128 stands for zero in the data rows.
Some points, each followed by its number:
[134, 140, 138, 152, 134, 152, 51, 159, 110, 98, 92, 94, 129, 195, 110, 135, 134, 116, 191,
 194, 130, 106, 206, 65] 0
[113, 136, 136, 152, 112, 159, 137, 166, 103, 130, 102, 111, 135, 107, 160, 131, 152, 120, 112,
 95, 139, 108, 141, 141] 1
[104, 153, 137, 115, 121, 133, 102, 133, 115, 124, 119, 116, 127, 139, 137, 108, 94, 166, 181,
 183, 79, 134, 184, 134] 2
[91, 166, 132, 55, 131, 126, 138, 130, 141, 114, 150, 146, 117, 110, 134, 125, 129, 179, 155,
 109, 105, 142, 137, 213] 3
[140, 174, 76, 133, 104, 139, 138, 150, 102, 117, 120, 116, 140, 172, 144, 122, 137, 129, 145,
 142, 156, 107, 114, 96] 4
[118, 132, 124, 154, 73, 131, 110, 116, 174, 145, 178, 124, 144, 128, 101, 128, 112, 130, 144,
 201, 101, 91, 80, 143] 5
[126, 139, 129, 146, 166, 142, 182, 152, 98, 91, 53, 106, 137, 110, 131, 149, 173, 119, 101,
 111, 163, 116, 113, 134] 6
[95, 133, 164, 114, 125, 149, 109, 161, 108, 71, 161, 126, 88, 64, 154, 95, 117, 172, 90,
 127, 160, 158, 188, 156] 7
[149, 109, 149, 162, 114, 137, 106, 134, 147, 152, 112, 138, 144, 162, 177, 137, 106, 174, 101,
 72, 131, 117, 170, 117] 8
[134, 120, 113, 162, 96, 139, 73, 114, 136, 145, 139, 103, 91, 147, 169, 107, 108, 173, 165,
 139, 106, 116, 181, 121] 9
[111, 125, 87, 146, 222, 70, 99, 76, 129, 130, 226, 125, 149, 223, 62, 83, 134, 44, 123,
 52, 112, 154, 130, 122] 10
[126, 127, 188, 127, 117, 100, 132, 139, 138, 123, 145, 134, 123, 83, 118, 154, 101, 153, 76,
 131, 107, 157, 109, 180] 11
[154, 104, 123, 140, 141, 159, 159, 144, 101, 125, 109, 143, 113, 116, 187, 144, 149, 115, 101,
 109, 141, 132, 124, 112] 12
[164, 142, 125, 118, 94, 119, 73, 124, 181, 143, 162, 113, 132, 132, 120, 176, 143, 188, 180,
 122, 136, 127, 121, 101] 13
[162, 117, 133, 143, 125, 118, 111, 102, 149, 126, 112, 115, 109, 157, 98, 102, 86, 117, 168,
 162, 111, 131, 144, 122] 14
[73, 52, 21, 137, 141, 80, 123, 158, 200, 120, 106, 145, 171, 186, 63, 102, 92, 13, 134,
 48, 145, 127, 94, 7] 15
[137, 127, 145, 108, 159, 125, 143, 110, 89, 108, 109, 146, 109, 64, 134, 145, 142, 161, 119,
 185, 124, 157, 138, 142] 16
[138, 110, 126, 188, 134, 162, 126, 160, 130, 131, 119, 130, 125, 144, 131, 126, 124, 110, 116,
 97, 119, 134, 125, 120] 17
[132, 147, 139, 131, 152, 132, 157, 121, 122, 126, 131, 116, 125, 140, 141, 155, 137, 136, 135,
 125, 118, 153, 130, 145] 18
[120, 126, 144, 129, 138, 150, 119, 104, 136, 157, 88, 151, 135, 123, 152, 170, 107, 168, 175,
 157, 78, 137, 231, 128] 19
[130, 117, 107, 172, 127, 136, 119, 152, 125, 128, 57, 99, 121, 154, 163, 166, 180, 112, 133,
 99, 123, 107, 150, 77] 20
New points follow, each followed by the number of its nearest point above, looking only along the 7 directions in which the numbered points spread most.
[209, 148, 131, 112, 139, 91, 172, 88, 72, 105, 130, 180, 126, 110, 115, 64, 99, 179, 74,
 76, 149, 147, 172, 97] --> 18
[133, 117, 123, 113, 163, 121, 160, 111, 112, 91, 57, 139, 99, 123, 152, 117, 146, 122, 134,
 92, 163, 129, 142, 116] --> 12
[111, 117, 136, 112, 139, 159, 122, 129, 120, 84, 80, 118, 109, 136, 140, 124, 127, 132, 133,
 147, 129, 134, 184, 111] --> 2
[146, 108, 207, 133, 150, 112, 89, 135, 149, 72, 132, 151, 89, 87, 207, 89, 135, 177, 69,
 105, 119, 164, 201, 168] --> 7
[116, 126, 120, 102, 166, 123, 94, 128, 130, 121, 90, 88, 155, 191, 101, 215, 190, 20, 153,
 154, 166, 117, 69, 121] --> 4
[115, 126, 120, 69, 106, 132, 190, 208, 164, 111, 117, 181, 124, 84, 169, 83, 107, 159, 91,
 134, 125, 95, 92, 191] --> 11
[161, 126, 142, 141, 59, 185, 112, 137, 164, 156, 157, 129, 144, 111, 130, 130, 95, 150, 78,
 157, 113, 112, 103, 103] --> 13
[151, 120, 106, 126, 194, 84, 136, 158, 122, 115, 166, 136, 110, 138, 122, 139, 121, 95, 72,
 83, 141, 152, 94, 126] --> 17
[65, 131, 137, 147, 142, 141, 125, 72, 116, 146, 218, 94, 123, 95, 91, 88, 116, 166, 203,
 157, 106, 136, 138, 123] --> 14
[118, 122, 104, 108, 125, 139, 146, 126, 126, 127, 138, 128, 157, 84, 143, 115, 121, 104, 108,
 70, 169, 140, 176, 85] --> 17
[106, 127, 110, 111, 133, 96, 122, 142, 143, 92, 164, 141, 141, 91, 110, 121, 109, 135, 114,
 94, 155, 161, 120, 126] --> 11
[99, 142, 98, 120, 132, 108, 126, 98, 155, 179, 209, 165, 145, 171, 67, 80, 101, 54, 124,
 116, 146, 141, 1, 163] --> 5
[97, 120, 141, 128, 139, 115, 90, 139, 156, 111, 80, 111, 114, 171, 84, 177, 143, 102, 151,
 146, 99, 115, 138, 96] --> 14
[105, 122, 110, 115, 141, 148, 134, 192, 114, 130, 113, 123, 121, 111, 141, 137, 122, 153, 100,
 100, 102, 135, 177, 143] --> 1
[136, 169, 129, 95, 20, 185, 244, 127, 180, 122, 190, 181, 161, 51, 136, 117, 94, 136, 68,
 181, 154, 134, 32, 171] --> 11
[155, 122, 133, 150, 127, 129, 78, 118, 120, 118, 101, 115, 144, 117, 122, 129, 141, 94, 172,
 159, 119, 129, 130, 113] --> 14
[133, 118, 118, 166, 134, 123, 142, 94, 114, 157, 159, 153, 138, 60, 137, 99, 157, 98, 112,
 134, 146, 148, 97, 118] --> 18
[125, 121, 126, 141, 73, 148, 91, 104, 164, 169, 163, 172, 135, 94, 160, 140, 125, 172, 144,
 155, 96, 126, 165, 159] --> 13
[110, 192, 93, 128, 123, 120, 166, 169, 93, 166, 183, 92, 155, 37, 113, 151, 138, 122, 192,
 98, 100, 91, 12, 99] --> 5
[119, 139, 127, 130, 98, 109, 129, 112, 114, 142, 212, 135, 154, 76, 85, 46, 112, 176, 132,
 122, 104, 154, 131, 141] --> 3
[138, 121, 134, 121, 117, 146, 111, 116, 131, 129, 129, 136, 151, 113, 133, 122, 125, 139, 152,
 107, 124, 128, 154, 114] --> 17
[73, 146, 64, 111, 87, 125, 164, 128, 153, 112, 179, 107, 167, 172, 138, 66, 132, 126, 107,
 54, 124, 131, 32, 148] --> 17
